Rotation paths and how fast each direction turns (deg/step)
Each turn is a multiple of 5 degrees from 10 to 175, or 0.
Each row of a path follows its step; steps can be skipped.
path 1
step 0: [ 16.8 -22.6  11.8  23.5   2.6 -12.0 -18.7   7.7  -2.8   1.9  -6.0 -24.4
 -12.0 -23.1  -5.4 -11.2 -34.8  -8.3  -3.0  12.5   0.8  10.6   1.0   4.4
 -23.1  25.7 -24.7 -25.8  22.6  42.6 -33.4  16.3  22.7 -14.7   5.3   8.3]
step 1: [  4.5 -15.4 -36.6   0.8  -2.0 -12.5  -7.2   3.8   0.5  -5.1  15.0  31.6
  -7.3   6.1 -10.9  17.2  -1.4  41.1  -7.7  -7.8   8.7  10.6   1.5  16.5
 -29.3   8.4  12.8   0.3  10.6  25.7  -4.8  40.0  35.5 -15.3 -19.2  31.0]
step 2: [ -2.3 -17.2 -25.3  40.5  -3.4 -24.5   1.7   7.0   9.8  10.7  14.5  20.4
  16.2 -38.1  -1.2 -16.8 -15.3   3.6  28.4 -19.2   1.3  -2.9   1.3  39.8
  -2.3  16.2   1.5 -19.9 -21.2  -5.6  32.5  -7.1   9.2  -3.6  -6.7  24.4]
step 3: [-12.7  -4.0   5.8  33.7  13.9 -41.3  -3.4 -21.1   4.4 -19.4   3.8   1.5
 -17.9 -44.2 -17.1 -11.3   1.1   7.5   3.7  32.3  -2.1   9.2  -4.7  31.7
 -36.5 -12.9 -23.9  -3.7  22.8   1.8 -20.1  -0.7 -13.0  -1.1   9.9   6.2]
step 4: [-24.8 -29.4 -14.2   8.9  -8.3  11.0 -27.9   0.8 -17.6   4.2   8.2  30.8
 -28.0 -22.4  -5.2  -2.5  -2.3  -6.5   0.6   3.4   4.8  -6.8   2.1  13.8
   6.4  17.4  20.2  -1.3  49.2  13.8 -29.3  26.8 -11.3  -3.8  -5.6  36.6]
step 5: [  3.6  -8.5 -14.8  36.7  -9.5  24.6 -27.2   2.7   1.2 -23.0 -10.9  -6.3
   0.6 -30.3   3.2 -12.1 -30.5   3.0  10.8  -0.9  13.2  21.6 -17.6   5.8
 -16.7  37.4  14.0 -22.9  12.9   1.1  18.1   8.9  46.0  -2.7 -10.7  10.2]
step 6: [  8.6  13.5 -23.5  -7.7  15.3 -40.0  -4.9  -9.0 -16.3 -22.6   2.7  28.3
  -0.4 -31.3   5.5  -8.5  -2.4  19.4  -9.3  26.4  20.8 -10.7 -26.1  29.6
 -20.6   1.7  -3.2 -15.3  -9.4  25.6  21.3  31.5  21.3   4.0   9.0   2.4]
step 7: [ -4.1   8.8 -14.1  33.3 -18.5 -27.1 -29.5  -9.8 -12.9  33.0 -10.1  25.9
   4.2 -38.5 -13.8  -1.1   5.2  -1.6  21.5  23.4  12.7 -17.0  13.9  23.6
  23.1  -7.9   2.5   3.1  -6.4  -7.0 -13.7  13.8   2.3 -15.7 -11.6  36.4]
step 8: [ -4.7 -11.3  -7.0  27.2  -6.3  15.6 -18.0  -0.1   2.7 -21.5 -10.4 -13.0
  15.9 -38.6  -3.5 -17.7   8.5  -0.7   1.7   8.1  -2.1   8.8 -19.5   7.3
 -28.2 -10.6 -11.2 -31.2  29.1 -17.4 -19.4   8.7  -3.7 -52.4   8.3  27.7]
step 9: [  2.3   6.2  -9.2 -10.4  10.2 -15.1  -0.9 -15.6  -2.1 -11.2  17.9   7.6
   9.3 -17.5   1.9   2.5   5.3 -17.6  -9.5   1.1   2.4 -16.3 -11.6   9.6
  -7.3  47.5  -6.6 -28.2  48.8  42.4 -10.0  28.6  20.8  -9.1 -16.5  21.8]
[ 0.3  6.1 -1.8  3.4  1.7 -5.8 -2.4 12.3 -1.4 -4.7 -7.1  1.7  1.1  1.1
 -8.4  8.1  1.4  4.3 -1.1  9.2 -8.6 -2.3  8.5 -3.8 -0.9  7.9 -8.7 -4.8
 10.6  6.8 13.3  2.0 -7.9 -1.5  9.8 -9.9] : 125
[-11.9   3.0  11.6  -3.9  -0.8  -1.1  -4.6  -1.8  -0.1  -1.3  -2.7  -1.9
  -9.1  -6.0  -4.1   7.4  -4.2  -4.3 -10.0 -10.1  14.9   4.4  -3.4  -4.3
  -1.8   4.1  -4.3  -4.0   3.2   1.0   7.9  -2.3 -10.9  -2.8 -14.0   0.1] : 70
[ -1.5   4.4   9.2  10.0  -6.3   3.0  -9.8   9.2   5.7   9.4   1.1  -9.2
   9.7  -1.2   0.2  -6.1  -8.7 -12.7   0.0   2.0   3.9   6.2  11.2   5.3
   2.2   5.9   3.5   6.5  -4.8   0.1   6.6  -3.7   2.4   2.6   6.5   6.6] : 140
[  7.9   2.3   1.8  10.4  -2.5  -4.9   2.6 -11.3   1.0   7.7  -6.4  -6.0
  -5.5  -1.7  -1.0   5.8  -2.4  -1.1  12.9   3.0  -2.8  -1.5   5.0  -7.3
   9.2  11.7  -5.3  -7.5   0.8  -0.9  -5.2  -6.4   7.3   7.3 -13.3  -3.9] : 155
[ -7.0  -0.9  -2.7   7.2   1.4  16.1   6.9   8.3  -0.7   6.4  -4.1  12.7
   5.0  -7.4 -12.8   3.7  -6.0   5.6   2.2  -6.0   0.5  -9.0   6.8  -7.9
   2.8  -3.1   7.2   1.3  -1.2 -10.5   0.2   2.0   3.5  -3.3  -4.8  -0.9] : 125
[  4.0   0.9   0.4  -1.2  -8.4  -6.7   1.3   2.8   0.2   4.3   3.4  -1.2
  18.1   5.7  -0.9  -3.7  -3.5  10.0   9.5   0.7   8.9   6.8   4.4  -0.6
   0.0 -12.3  -3.4 -10.0   0.2   5.1  -1.4   8.2  -8.7  -6.1 -11.1  -2.0] : 60
[  5.3   1.9  -8.4  -2.7   0.4  -9.7   0.1  -3.2   1.2   0.2   3.9   9.5
   7.3 -16.4  -7.0  -5.7   4.4  -1.4  -6.7  -1.0   4.2   4.2   1.4   4.3
   7.1  -3.7  -4.5   8.4  -7.3   0.0   4.7 -12.1  -0.9   8.7  -2.6 -13.6] : 90
[ -4.4  -0.3   7.1  -3.3  -9.6  -1.1  -2.0  -4.5   7.4  11.0   6.9   8.1
 -10.8   9.3 -12.0  -1.0   2.7   5.2  -4.8  11.9  10.3  -6.8   2.0   1.3
   5.3  -4.0  -3.5   5.1   4.2   8.7  -4.1   2.1   9.0   0.1   5.0  -1.2] : 120
path 2
step 0: [ 25.2  -2.7  11.3  -8.1  16.8  14.7  20.4  14.9   7.3 -21.3  -7.5   4.5
  32.2   2.6  24.2   7.0  11.7  10.9  42.7 -16.1 -10.8 -25.1  32.4   8.8
  17.6  -5.4 -15.8  13.9  -8.3 -24.2  -6.1 -23.0  -2.0 -15.6   1.4 -25.4]
step 1: [ 15.8  31.5  -5.3 -29.4  16.2  28.4 -27.6  -0.1  -4.1  33.6   9.9   7.7
 -20.1 -17.8 -40.1  23.1  12.5 -16.6   0.8  11.3 -14.7  -0.9  17.1   2.5
  12.3 -11.1 -18.7   1.9  16.4  -5.4 -13.6  -7.2   6.8 -15.5  26.4   2.1]
step 2: [ 36.1  -8.5  22.2 -12.1 -33.4  -5.1 -11.9 -11.7  -1.7  -9.6  -1.0 -19.4
   9.5   1.8  19.9   5.0  22.4 -36.3  43.8 -22.4   4.1  19.3   2.2 -16.5
  -1.3 -11.3  15.5 -18.8  16.8 -10.6  -4.9  11.2   6.7 -22.8  -1.4  15.3]
step 3: [ -2.2  17.5 -27.1 -34.5  38.3   8.4   9.8 -19.4   5.6  19.2  -5.0  -1.1
  26.9  24.0  13.2  -5.9  -6.9  -9.1  14.4  -5.6  18.4  -2.2 -10.1  -8.9
  -2.9 -10.6 -25.2  34.0  21.0 -21.2  -7.6  26.9  20.0  -9.8   0.7 -14.0]
step 4: [ 25.2 -28.5  -6.0  -4.6 -10.4 -16.8  20.1  -1.8   0.3  25.0  20.2  -4.2
 -17.7   3.0 -47.8   0.2  -5.9 -17.8  13.8  -8.8  13.8  12.0   7.0  13.8
 -30.5  -7.9 -35.8 -16.0  12.7 -11.0  26.0 -14.5  13.1 -11.7   3.0  14.6]
step 5: [ 44.8   6.3   7.0 -19.4  13.8   0.3  -4.2  -4.7   3.5  -1.1  -4.7  11.1
 -15.5  21.7  36.7 -10.8 -27.1  -4.8  -1.6 -29.6 -15.8 -11.5 -27.4  29.4
   6.1 -15.6  11.6 -10.8   8.5 -10.7   7.6   7.0  21.0   4.3 -31.4  20.4]
step 6: [ -2.8  10.2  15.4  -8.4  15.6  13.9  18.6 -11.3   6.2  33.2 -15.0  -1.5
  -5.7   6.4   1.5 -13.3  -8.5 -14.2  16.5  25.8 -12.1  39.8  20.6  16.4
  -2.2   2.4 -12.6  36.1 -13.7 -25.1  42.3 -10.7 -16.1  15.4 -11.3   0.8]
step 7: [ 18.2  -9.4 -17.5   0.9  19.4   8.5  18.7  -8.2   3.2  22.5 -14.0 -24.8
  -5.3  -4.4  -7.5  -3.6  13.1  25.5  12.5  -1.0   1.7  -7.4  16.1  21.6
  29.1   5.1  17.2 -32.1  14.4  20.2  13.5 -17.7   8.4 -30.6 -10.2  44.7]
step 8: [  3.0   3.0  33.0 -39.9 -17.2  -1.8  -4.0  21.7  26.8  20.1 -34.4  28.1
 -14.9   7.2  13.1 -19.7 -14.3  -2.7 -10.5   0.3  18.4  -7.7  30.0  -1.5
  19.6   1.3  23.5   6.1  25.6 -13.1   8.8  18.5  -0.3  -5.0   1.5  -4.8]
step 9: [ 18.5  11.2   3.6 -10.6  26.6 -22.0  30.4  22.7 -10.8   1.1  -8.8 -26.3
  -8.4 -19.6   6.9  13.0  24.3  20.6  -1.7  23.3  19.0  22.4   7.5 -25.6
  -7.6 -12.0  -8.5  13.8  17.0 -30.7 -10.1  -7.2 -22.8   0.1 -14.0  27.3]
[  0.5   9.0   1.2   4.5   0.3   6.4  -5.0  -1.5  -3.1   1.2   4.6   7.2
  -9.9   0.2   4.8  -2.1   9.6   3.5  14.4   2.7 -19.1  -3.0   0.7  13.1
   0.8   6.2   3.3   3.2  -8.4   0.0   4.1  -8.4   1.7   3.5   4.0   1.3] : 65
[  5.8   0.5  -3.1   2.6   0.6   1.0  -4.8 -13.0  -1.0  -2.2  13.5   1.7
   3.4   1.3  -1.3   0.8  -8.1 -13.5   7.1  -0.8  -4.8   1.8   8.5   2.1
   1.0  -5.9  -9.2  -2.9  -5.3  -2.8 -15.6   4.7   1.5 -11.9  -2.0  -8.0] : 25
[ -2.0  -1.3   4.9   3.0   2.6   5.6  -6.0  -5.1  -7.8   3.5  -5.8  -6.0
  -2.8   0.8   9.3   7.4   5.6 -15.4  -6.2  -4.8  -8.0  12.6  -5.9  -8.4
   4.6  -2.9  -2.5   3.3  -3.0   0.8  -3.7  -0.5  -8.5   9.7  -7.3  10.7] : 95
[ -5.4  -1.5  -8.4   3.0  -6.5  -4.2  -1.1   1.2  -0.1  -7.5  -0.7  -8.1
  -5.0  -6.1   8.3   6.6  -1.5   1.8 -10.9  -2.5 -11.2  -4.4   4.9   0.4
  -4.0  -2.4  -4.9   6.4  -7.5   2.5  12.2  15.1  -1.1 -11.1   8.6   1.5] : 0
[  1.3  -1.7   8.5  -0.6   8.6  10.8  -1.3  -6.4 -12.4  -2.2   5.6  -8.6
 -13.6  -7.8   2.5   1.1  -1.8  -0.2  -1.6   2.2  13.1   0.7   0.8   2.7
  -7.7  11.1  -5.7  -9.9   3.1   8.5   3.9  -1.9   0.8  -4.6   6.4  -0.4] : 130
path 3
step 0: [ 15.5   9.7 -21.2  -6.9   2.5  -0.1 -23.5  12.2  -9.0   8.1  14.7 -16.6
   6.4   5.6  18.1  -1.7   6.9  -1.2  -3.0 -27.6   2.1  37.7  -5.4 -17.0
  -7.7 -30.0  -1.2 -12.5 -13.0   9.5   0.2   5.3  52.4 -33.2  14.6 -16.3]
step 1: [ -9.5  -0.1 -13.1  12.9  -9.2 -19.9   3.8   1.1 -25.2   9.9  35.5  -5.0
 -26.3  -4.9  -2.0  35.9 -31.8 -18.3   0.5  -1.5  21.7  20.2  30.3 -14.8
 -10.6 -15.0   9.8   6.8   6.0  14.5  17.6  28.5 -18.9  11.0  15.7   8.5]
step 2: [ 13.9  -6.9   4.9  17.1 -17.9  -3.6   3.3  -8.7 -33.8  14.7  12.0   0.3
 -10.9  21.3  25.8 -42.7 -18.7   8.8  13.8  27.6   6.9   4.2  12.4  24.0
   0.7   7.4  14.7  23.9   0.6   6.4   7.0  -4.2  27.0 -23.5  21.7 -18.6]
step 3: [ 22.8  -3.4  -9.2 -28.7   5.8   3.8 -36.0  21.1 -12.4  21.5  34.6 -22.7
 -10.5 -17.0  15.0 -17.0 -17.8 -10.6   6.7 -13.9  -1.5 -12.6  12.0 -31.9
  -2.5  19.9  -4.2  23.5 -16.6 -10.7  -8.1  20.4  -2.4  -5.1 -23.6  -0.1]
step 4: [  9.4 -25.8  33.5  -3.5 -38.0  -3.0  35.2  13.5 -14.1  15.7   5.9 -16.2
   0.0  -7.0  18.3   5.5   2.3  -0.2 -25.3  23.6  15.9   9.8  21.8 -16.5
   1.9  14.5   6.1  23.7  11.0   1.4  21.6 -19.8 -12.1  12.8 -11.6  24.3]
step 5: [  2.7 -37.0  10.5 -13.7  16.8  13.4   0.6  16.1  -2.5  -9.0  -2.3  21.6
  30.7   2.2  11.0 -42.3 -14.9 -31.8  15.4 -23.2   5.9   8.6   5.8  -4.5
  -3.4  12.1  22.1  19.4   7.2 -11.7 -10.3 -31.6  17.0   3.9  -2.0 -15.1]
step 6: [  2.0  20.7  11.6 -18.9 -21.7 -19.1   9.8  19.9   0.9 -25.0  -4.9 -17.0
  13.7 -13.7 -39.2 -11.2  -6.2  -5.0  -5.3 -15.1 -11.7  -9.7  12.8 -41.6
  -9.6  15.8  21.4  11.9  33.3  -4.4  -2.4  18.1 -19.7  -4.2 -24.0  -4.3]
step 7: [ 45.0   0.8  17.5  11.7  -2.3   5.9  38.3  -9.5   7.2 -21.6   5.4  18.0
  24.6   4.7   4.9   3.9  26.5  -1.3  28.1   1.5 -26.5  22.2   6.6  13.3
  15.8  27.3  21.3   0.9   9.9  -6.8  16.5  -8.5 -10.5   8.9   4.3  14.8]
step 8: [  1.0  12.0 -21.5   7.6 -16.6   3.3  -4.1  -0.7  -2.2  -8.5  -7.1  38.7
  18.7 -28.4  -3.9  -9.3   8.2 -21.5  -6.9 -32.5 -35.8 -12.4 -10.7  -6.0
  -2.0 -24.1  14.3  16.9  -7.7 -42.5 -27.1   0.9   3.4 -18.3  -3.2   6.7]
step 9: [ -8.7  11.0 -14.2  25.1 -20.4  -0.3   9.0 -11.3  10.2 -25.3   1.1 -33.6
  35.3   5.0   7.3  45.1 -18.9  16.5 -16.2  -8.9 -35.1  16.4  -8.9   3.1
   8.6  -1.9   6.2  16.4   9.5  12.7   1.8   6.2 -18.7   1.2 -21.8  -5.4]
[  1.5  -4.3  -7.7  -9.8   5.3 -11.6  -2.8  -2.4   0.3  -3.9   4.2   9.2
   2.5 -15.4  -5.4   2.8  -1.2   6.2  -8.3  -5.4   8.8  -2.2  -5.0 -10.2
   2.5   0.8  -3.9   7.0  -6.7  -7.0  -2.1   8.6  -1.1  -1.0   2.7 -12.0] : 140
[ -5.3   0.1   4.5   1.3   7.6  -4.8  -8.2  11.9   9.5   1.1   5.3   1.1
  -4.2 -10.5   3.5  -4.1   8.0 -16.2   7.5  -4.3  -5.1  -6.1  -5.9   1.2
  -1.1  -8.3   0.0   5.5  -1.2   8.0   1.9   0.5   2.0 -14.1  -2.0   0.7] : 140
[ -0.6   4.7  -5.0 -10.9  -1.8  10.6  -5.5   7.5   0.5  -2.6  -3.1  -4.5
  12.7   0.3 -10.4  -0.7 -15.6  -1.1   0.9   2.1  -0.4  -0.7  -1.1   1.0
  -4.6   0.1  -6.8  -2.5  -5.0  -4.2  -3.9   6.5  10.7 -12.5  -1.6  11.0] : 130
[-4.0 -1.2 13.8 -0.7 12.5  5.4  9.5 -2.2  6.2  0.3 -1.8  0.3  8.3  6.2
 10.0 -5.6  0.0  4.4 -1.1  7.7 -7.9  6.8 -2.0 -3.6  4.1 -3.6 -2.0  5.3
 -6.4 -3.3  8.2 13.9  7.6  0.3  6.7 -6.7] : 145
[-11.7  -7.6   0.7  -6.2  -4.7  -1.5  -9.1  15.4  -2.0   1.7  -4.9  -6.0
  14.6  -0.7   3.8   0.3   5.5   1.1  -2.1   0.4   7.0   6.3  -6.0  -1.7
   4.5  -6.1  -3.7  -4.8   3.8   1.4   6.1  -7.7   2.0  14.5  -4.3  -4.2] : 65
[  4.8  -3.5   8.6  11.4  -1.6  -1.9 -11.0  -8.8   2.9   2.4  -3.1  -5.9
  -1.5   0.8  -0.3   1.4  -2.0  -5.0  -1.9 -11.8   2.3  -5.2   0.0  -2.1
  -7.1  -1.9  -4.8  -3.8   9.7 -13.2   4.6  11.6  10.8   5.0 -11.1  -2.4] : 135
